(in the rows, 128 means zero)
The same turns and mirrors carry the whole set onto itself, and each row onto the other rows of its family. Which rows share a family with each named row? Give them in list order.
These 32 rows form 4 families of 8 rows each.
dufa: [113 138  97 142 107 129 171 100 158]
lito: [127 140 128 166 124  97 152 131 159]
fal: [134 111 123 135  97 139 195 105 152]
tepib: [112 101 111  97 100 123 155 138 123]
mugu: [144  93 157 132 120 129 172 130 152]
piga: [ 94 142 100 129  97 102 149 123 137]
kemub: [143 112 157 152 124 127 159 110 141]
Kelat: [111 149 104 147  98 121 176 110 152]
Sutu: [123 140 123 147 103 114 181  95 159]
lezep: [108 120 119 139 127  97 133 155 133]
Segim: [121 112 130 124 112 119 205 109 158]
lalu: [114  96 134 114 116 117 140 157 131]
panor: [132  82 138 127 126 115 151 150 134]
zumen: [116  91 113 108 100 138 176 129 125]
toda: [130  92 142 135 119 109 158 161 125]
riket: [ 99 136 122 147 112  96 133 143 145]
bap: [112  94 101 108 109 141 166 121 134]
Regok: [132 136 137 169 117  96 163 141 150]
gubeb: [140  99 134 114 105 135 188 110 144]
Rira: [ 95 126  87 121 110 127 154 121 137]
figu: [151 101 147 154 123 116 170 127 160]
feluk: [130 105 111 129 107 144 184 101 157]
fitor: [140 102 146 123 121 132 139 141 126]
senem: [ 96 124  98 110  94 105 163 144 148]
lipu: [ 92 130  95 120 101 121 156 133 124]
kan: [100 133 109 141  96  99 182 112 163]
kesov: [118 123 125 139 106 113 117 145 131]
ter: [149 103 150 156 116 111 176 141 147]
vusi: [127 135 145 164 117 108 166 115 166]
lora: [113 125 127 149 119  94 145 161 127]
noz: [118 103 118  93 109 125 185 140 142]
ruze: [121 132 136 169 109 108 136 114 146]

The rest of the family of figu: lito, fal, Kelat, lezep, panor, zumen, lipu
The rest of the family of lora: dufa, toda, bap, Regok, Rira, feluk, ter

The same turns and mirrors carry the whole set onto itself, and each row onto the other rows of its family. Which rows share a family with each named row? Give them in list order.
These 32 rows form 4 families of 8 rows each.
Nid: [126 124 168 112 113 136 131 139 139 113 126 120 146 126 159 150 166 147
 172 112 122 139 115 134 139 100 147 104 125 156 114 111 119 134 108 111]
ris: [141  89 100 117 152 133 134 126 114 107 148 138 137 131 126 133 151 150
 137 109 117 118  93 139 132 107 115 116  96 133  89 128 146 116  98 132]
zofu: [113 137  94 114 100 105 131 104 123 148 106 158 128 116  99 122 128 136
 126 147 123 122 141 110 128 125 131 156 119 126 130 136 152 116 128 156]
Megu: [132 152 135 147 154 131 140 134 121 132 111 135 140 101 124 131 129 128
 125 130 139 159 175 124 153 109 144 115 132 119 156  82 151 139 136 108]
beb: [153  95 107  99 138 144 160 123 124  99 144 115 120 156 137 135 146 138
 115 120 122 131  95 145 117 144 110 121 108 132 110 129 130 111 110 131]
roru: [111 140 128 130 134 135 102 125 112 131 118 134 126  83 128 134 127 111
 119 138 137 149 162 137 163 111 129 128 147 130 156 110 154 121 149 109]
Nitel: [122 139  94 120 123 123 146 118 141 143 100 159 142 149  88 131 128 144
 110 133 128 114 150 107 134 108 118 152 134 107 134 132 162 122 138 146]
Nusul: [146 102 111 102 143 147 143 118 121 110 143 109 135 151 126 128 143 134
 118 115 119 110  98 152 118 151 118 115 106 130 104 137 118 132 106 136]
Bifen: [133 133 102 120 126 121 124 127 134 147  95 159 145 147  96 116 125 150
 114 135 139 120 154 100 138 117 132 141 131  95 141 141 149 122 137 147]
Sasif: [106 141 114 139 123 108 110 128 105 121 114 129 133  89 132 126 125 115
 116 149 133 151 163 132 162 112 140 123 139 135 148  96 143 129 147 105]
bizir: [145 104 112  94 131 152 151 121 105 105 142 112 128 148 118 139 138 144
 115 126 115 117  93 143 114 144 105 115 117 132  97 128 129 119 121 147]
vuk: [151 108 109 115 150 140 142 127 122 111 148 135 137 142 117 128 138 146
 141 120 102 113  87 127 122 123 115 108 100 139  85 116 152 107 107 142]
diz: [119 132 101 118 106 107 122 111 121 149  84 161 134 120  99 113 123 138
 121 134 137 125 142  99 138 138 142 138 116 115 137 134 146 121 124 155]
gobiv: [144 145 120 142 145 128 132 131 128 129 107 120 134 114 115 149 125 113
 123 134 133 154 178 134 150  99 128 121 145 117 147  80 148 145 136 100]
Vor: [131 125 169 122 112 128 119 143 150 111 118 123 146 138 152 153 151 148
 172 116 114 131 122 132 131  99 131  94 135 150  95 103 131 117 122 109]
voru: [130 127 171 114 110 137 146 159 143 101 120  96 139 142 154 151 146 135
 137 115 136 140 100 144 118 115 139 111 139 156 117 113 114 123 138 127]
vikef: [140 135 171 113  96 136 147 142 148 103 111  99 142 142 155 151 140 135
 131 119 125 151 119 141 121 131 138 104 141 161 110 111 116 116 135 120]
kad: [121 131 103 125 133 118 154 122 132 150  91 155 143 145  97 131 131 169
 118 127 144 118 159 115 119 107 134 144 128 102 133 133 159 118 127 144]
Safu: [104 137 139 138 128 121 113 122 105 118 117 139 128  84 134 131 134 122
 119 132 143 156 166 133 164 123 128 116 138 119 155  98 136 133 150 112]
tamom: [125 125 180  99 113 151 143 147 149  97 119 110 146 143 145 152 140 132
 135 110 127 155  97 138 131 119 147 109 132 154 115 118 134 116 134 116]
Gupi: [121 147 113 142 144 127 131 139 118 128 103 128 142 115 116 135 124 123
 113 141 138 149 171 128 158  98 140 120 142 126 149  81 155 142 142  97]
katan: [121 123 177  98 125 135 126 134 137 105 125 110 148 137 150 156 152 136
 172 117 115 138 109 135 127 105 152 104 131 147 110 118 135 118 115 112]
fubab: [149 100 113 117 147 148 130 132 137 117 150 136 137 141 121 120 140 142
 134 111 113 112  84 142 127 134 119 113  89 137  92 121 138 127 102 131]
gozu: [111 124  96 128  94 106 130 106 122 143 100 167 133 115 118 132 125 139
 115 134 132 119 154 106 130 134 134 141 116 112 137 142 156 110 138 149]
Beza: [152  98 101 104 139 146 167 125 110 103 138 110 134 142 126 137 142 141
 100 113 130 134  98 149 118 136 122 126 105 137 104 135 129 124 108 141]
Vug: [147  92 105 108 145 137 141 123 126 109 143 138 120 145 132 135 151 146
 148 116 115 121  88 136 124 126 112 113  94 133  96 115 145 111  93 124]
lilop: [134 130 171 112 112 146 153 145 153  97 125 110 150 143 161 145 157 135
 127 103 132 151 111 136 143 117 140 108 138 157 124 120 115 126 130 115]
Muz: [102 126 105 125 103  99 136 112 123 138 100 163 132 110 112 116 125 155
 111 131 141 130 140 115 129 131 135 148 116 121 130 145 151  99 133 156]
Nis: [121 136 123 143 118 108 106 121 120 116 116 135 122  81 128 133 125 100
 122 135 129 160 158 135 164 116 122 123 135 135 141  92 141 126 143 110]
zum: [124 154 124 137 155 141 131 125 120 140 100 128 134  99 117 140 125 109
 122 128 136 147 168 129 155 109 143 121 142 134 157  91 165 131 133 105]
Zotir: [122 125 167 124 124 123 131 153 144 108 122 113 143 136 154 151 154 138
 172 110 124 127 101 134 125  97 142 100 129 156 105 104 126 120 120 121]
fikaz: [132 129  96 132 117 127 147 123 137 152  97 164 143 138 106 139 123 152
 114 132 134 118 163 105 124 115 135 142 121  99 140 131 166 120 137 140]

The rest of the family of Beza: ris, gobiv, Vor, vikef, kad, Muz, Nis
The rest of the family of gozu: beb, Sasif, voru, Gupi, Vug, Zotir, fikaz

The same turns and mirrors carry the whole set onto itself, and each row onto the other rows of its family. Which rows share a family with each named row? Give them in list order.
These 32 rows form 4 families of 8 rows each.
livob: [138 149 135 108 109 172 135 124 137  97 161 139 100 119  97  97 119 125
 127 146 138 145 146 108 130 139 113 123 105 154 139 141 144 152]
fabal: [112 120 105 115 116 139 121 109 108 148 120 143 126 109 113 106  94 136
 135 162 154 152 124 163 120 131 118 116  90 135 155 116 149 146]
Gezef: [104 105 107 131 125 124 133 135 149 151  78 120 142  99 114 126 129 128
 112 142 129 121  80 160 126 102 141 128 163  99 115 112 147 145]
kabog: [116 144 121 108 112 169 141 151 181 149 102 137 107 104 115 111 120 132
  92 136 146 162 130 130 107 140 161 107 125 113 110 130 154 168]
rul: [153 114 114 108 127 165 123 128 157 119 102 136 155 129 102 119 133 131
 124 146 128 139 107 148 177 101 149 145 110 114 151 150 140 151]
Bav: [ 95 128 101 116 120 151 115 116 106 143 122 115 139 113 118  92 113 141
 119 155 139 154 121 133 118 129 110 104  80 129 146 123 156 153]
gid: [ 99 109 108 124 117 164 117 124 121 148 116 115 139 111 104 114 100 127
 121 159 147 155 122 150 113 137 117 109  79 134 150 130 158 143]
Pif: [125 105 105 139 121 123 116 109 127 101 138 125 128 129  80 111 121 128
 145 150 144  99  97 126 143 115 105 139 162 132 144 108 147 141]
pubo: [106  97 111 124 121 124 127 117 137 142  85 104 135 100 114 139 148 131
 113 139 125 143  86 163 128 119 145 148 146 100 112 114 148 143]
Sope: [120 101 107 120 121 125 120 102 109  98 136 123 121 108  92 116 114 131
 134 144 123 104  92 142 126  88  99 140 152 147 140 119 145 135]
ranet: [101 132 115 129 129 124 152 126 125 133 135 121  92 102 123  96 122 138
 115 124 164 132 115 127  92 126 103 118 158 150 109 101 155 142]
fasel: [143 117 129 103 132 164 125 124 147 120 106 150 142 115  84 136 127 115
 114 153 116 139 121 127 175 106 142 134 119 104 159 154 134 146]
Bome: [140 150 133 123 115 176 141 141 135  84 165 153 107 116  87  98 122 125
 136 135 133 138 132 108 121 127 115 117 120 141 139 141 135 148]
Fefa: [147 122 138 121 111 146 151 142 179 108 117 146 104 109  92 134 137 116
 119 131 126 115 106 135 140 113 145 145 192 127 111 130 138 143]
Vigu: [133 156 141 120 101 168 140 126 137  92 141 164 110 133 106  99 103 119
 116 142 131 138 120 100 148 128 108 120 113 154 136 138 143 155]
kimap: [134 113 132 100 113 172 102 124 151 115 102 147 153 107  86 115 128 113
 123 154 116 138 107 142 171 114 130 136 120 103 163 139 137 152]
lodez: [ 90 136 125 131 104 132 141 132 131 130 140 130  89  99 107 107 119 129
 116 140 133 134 123 126  82 143 108 103 163 144 106 102 158 144]
gosov: [103 102 107 114 121 122 127 118 153 165  75 110 136 106 123 127 128 131
 103 150 133 131  95 163 136 115 142 132 151 113 117 113 158 148]
lupag: [146 144 133 113 116 132 150 137 162 104 121 141 103 106 101 114 148 128
 119 125 121 111 104 118 143 107 136 141 190 120 104 127 130 157]
rumes: [102 135 111 134 100 131 143 137 136 131 131 108  99 105 121  93 122 139
 126 130 151 127 105 140  83 139 110 115 150 152  96 101 156 153]
bupi: [109  96  98 118 130 130 125 134 148 157  99 103 134  94 106 126 148 141
 123 143 131 135 108 172 110 114 149 127 160 103 120 113 154 138]
zila: [123 151 132 119 113 172 146 156 178 152 104 137 121 114 117 108 136 125
 106 144 143 165 135 127 133 153 156 110 119 108 115 134 148 161]
Lil: [121 102 103 115 114 127 113 106 120 100 148 122 130 110  94 128 121 139
 148 146 148 105 100 131 142 105  89 136 143 138 137 132 137 136]
sovi: [123 151 138 121 119 168 154 156 164 151  87 134 113 108 112 101 128 115
  91 138 119 164 126 137 115 140 164 114 126 118 118 125 153 164]
Zat: [127 109 121 130 124 128 126 107 105  98 138 122 134 113  96 115 129 121
 145 153 120 105  99 140 150 101  92 143 144 140 143 124 139 128]
Fiza: [130 130 134 120 117 158 145 150 177 102 121 125 118 117  98 119 156 126
 105 124 110 120 104 109 139 111 136 132 183 123 100 136 149 148]
Nivi: [ 98 126  91 116 119 144 109 121 121 155 120 124 145 101 109  96 111 128
 128 154 141 157 116 152 124 127 113 127  78 126 135 119 164 152]
zived: [139 156 128 113 112 170 142 144 147 109 151 153 106 119  92  88 102 124
 127 144 143 126 138 104 129 126 107 104 120 156 142 141 142 157]
Lumem: [141 120 127 108 106 171 116 134 163 114 104 137 149 116  88 127 126 115
 123 164 103 136 111 143 165 116 150 132 110 104 146 154 137 154]
zetin: [107 140 107 137 121 125 166 135 135 134 138 115  91 114 123 110 122 143
 117 132 150 132 122 129  88 128 127 113 151 152  92 114 158 144]
zube: [144 127 150 121 114 153 158 138 166  93 119 135  97 118 102 129 137 126
 111 135 126 111 111 116 132 113 142 122 190 126 118 136 129 144]
boras: [116 144 134  99 109 177 150 150 160 148 104 142 115  98 131 115 132 133
  94 136 120 174 132 147 115 129 152 110 114 125 112 143 151 152]

The rest of the family of livob: Gezef, kabog, ranet, Zat, Nivi, Lumem, zube
The rest of the family of Lil: gid, pubo, fasel, lupag, rumes, sovi, zived
The rest of the family of fabal: rul, Pif, Vigu, lodez, bupi, Fiza, boras

The same turns and mirrors carry the whole set onto itself, and each row onto the other rows of its family. Which rows share a family with each named row? Give them in list order.
These 32 rows form 4 families of 8 rows each.
bota: [142 132 109 111 146 122 125 113 141 105 116 147 111 150 111 120 128 112
 109 136 126 114 104 138  73 114]
vurul: [106 126 126 108 146 151 134 140 144 118 133 149 141 161 117 129 100 116
 119 139 122 105 131 123 144 149]
Sil: [142 120 135 119 147 129 115  85 125 156 142 152 129 114 130 138 120 143
 163 124 123 120 108 171 115 146]
tuk: [132 115  63 126 101 127 132 138 129 131 160 119 137 127 125 142 126 132
 154 142 145 100 124 140 116 132]
Benud: [111 139 114 122 157 146 118 148 147 121 142 122 115 152 131 146 117 102
 119 143 128 109 119 109 150 137]
gipem: [143 112 137 127 127 118 115  89 116 127 136 156 113 122 140 112 105 121
 159 124 119 100 114 149 112 135]
Pep: [122 136 116 141 118 140 136 129 155 156 135 113 134 121 153 130 134 147
 179 119 137 146 148 142 164 145]
gizos: [114 124 108 102 167 134 119 140 133 134 138 143 110 144 138 144  93 101
 121 137 130 116 113 119 138 141]
Mipo: [113 137 106 120 168 136 124 138 150 142 144 133 123 139 134 145 117 102
 135 130 124  85 120 132 143 153]
Dev: [141 134 145 121 152 120 101 105 121 150 134 162 135 128 128 134 104 118
 157 119 132 111 116 159 126 139]
tipe: [129 139 141 159 153 138 119 103 150 143  89 143 113 144 148 134 146 119
 104 138 119 138 144 145 124 139]
sok: [139 119  89 107 107 131 136 137 129 134 169 124 118 127 137 133 117 149
 170 139 151 117 113 140 143 116]
bisa: [157 127 111 133 108 116 145  93 133 134 110 145 125 112 126 113 150 157
 161 117 131 155 136 168 101 119]
Fel: [110 131 120 138 108 141 118 106 147 146 120 113 104 142 147 154 117 124
 160 123 148 134 144 154 167 143]
gamit: [126 111 110 153 118 141 136 136 150 143 124 123 109 126 159 141 133 141
 161 120 137 123 126 146 174 153]
tora: [139 125  80  92 103 128 140 141 128 115 158 123 126 113 113 127 118 145
 169 124 137 127 108 131 126 124]
poz: [123 152  83 126 131 148 143 154 170 131 113 111 131 136 120 145 154 145
 117 138 140 162 138 126 132 131]
Vusu: [116 138 135 163 151 137 150 114 154 125  80 141 124 148 139 121 137 119
 120 118 127 136 144 128 125 152]
Miba: [155 134 102 114 154 123 140 138 136 113 127 152 141 117 116 104 140 140
 116 139 112 129 110 124  79 122]
memel: [133 151 158 127 158 139 126 106 156 128  89 144 104 133 136 114 134 131
 124 123 116 164 128 137 129 134]
kevir: [149 131 117 135  99 126 135 103 144 116 105 129 119 132 130 103 144 158
 151 128 137 175 132 146  95 109]
puf: [125 129 124 161 125 150 140 114 151 161 123 120 117 127 158 137 138 121
 158 120 130 144 138 148 169 143]
teka: [144 128  89  92 113 126 113 130 138 135 172 119 122 123 125 128 127 139
 168 140 136 123 107 151 113 107]
bez: [141 153 111 100 140 123 121 108 128 116 125 146 131 129  99 120 128 123
 110 144 119 137 126 133  73 113]
Dez: [123 137 144 137 136 125 101  93 132 137 123 158 132 123 132 134 121 132
 166 121 140 114 130 181 106 137]
mir: [137 130  78 120 128 138 161 150 162 122 130 103 114 145 135 116 143 128
 122 135 122 148 122  96 131 122]
tiz: [143 135 101  93 138 111 123 133 127  94 131 144 124 139 100 122 128 138
 125 140 129 121 117 131  81 116]
Ras: [128 145 136 148 159 130 126 109 150 121  86 145 123 138 120 129 150 110
 109 122 108 150 141 138 106 144]
Daz: [154 142 113 150  91 133 140 101 145 122 109 124 128 109 120 118 167 163
 150 127 127 147 139 155 110 127]
tiva: [126 132  80 135 111 143 162 139 158 107 119 104 104 137 128 125 163 141
 124 139 129 154 141 121 123 121]
Sedog: [160 137  95 143 112 116 124 104 140 142 116 119  99  97 144 129 160 149
 157 122 135 156 122 154 102 115]
moman: [121 143  86 134 111 138 143 158 155 102 105 115 109 140 130 122 138 121
 112 139 133 146 141 106 132 120]

The rest of the family of bota: Pep, Mipo, Vusu, kevir, teka, Dez, mir
The rest of the family of tipe: Sil, gizos, gamit, tora, bez, Daz, moman
The rest of the family of Benud: Dev, sok, bisa, puf, tiz, Ras, tiva

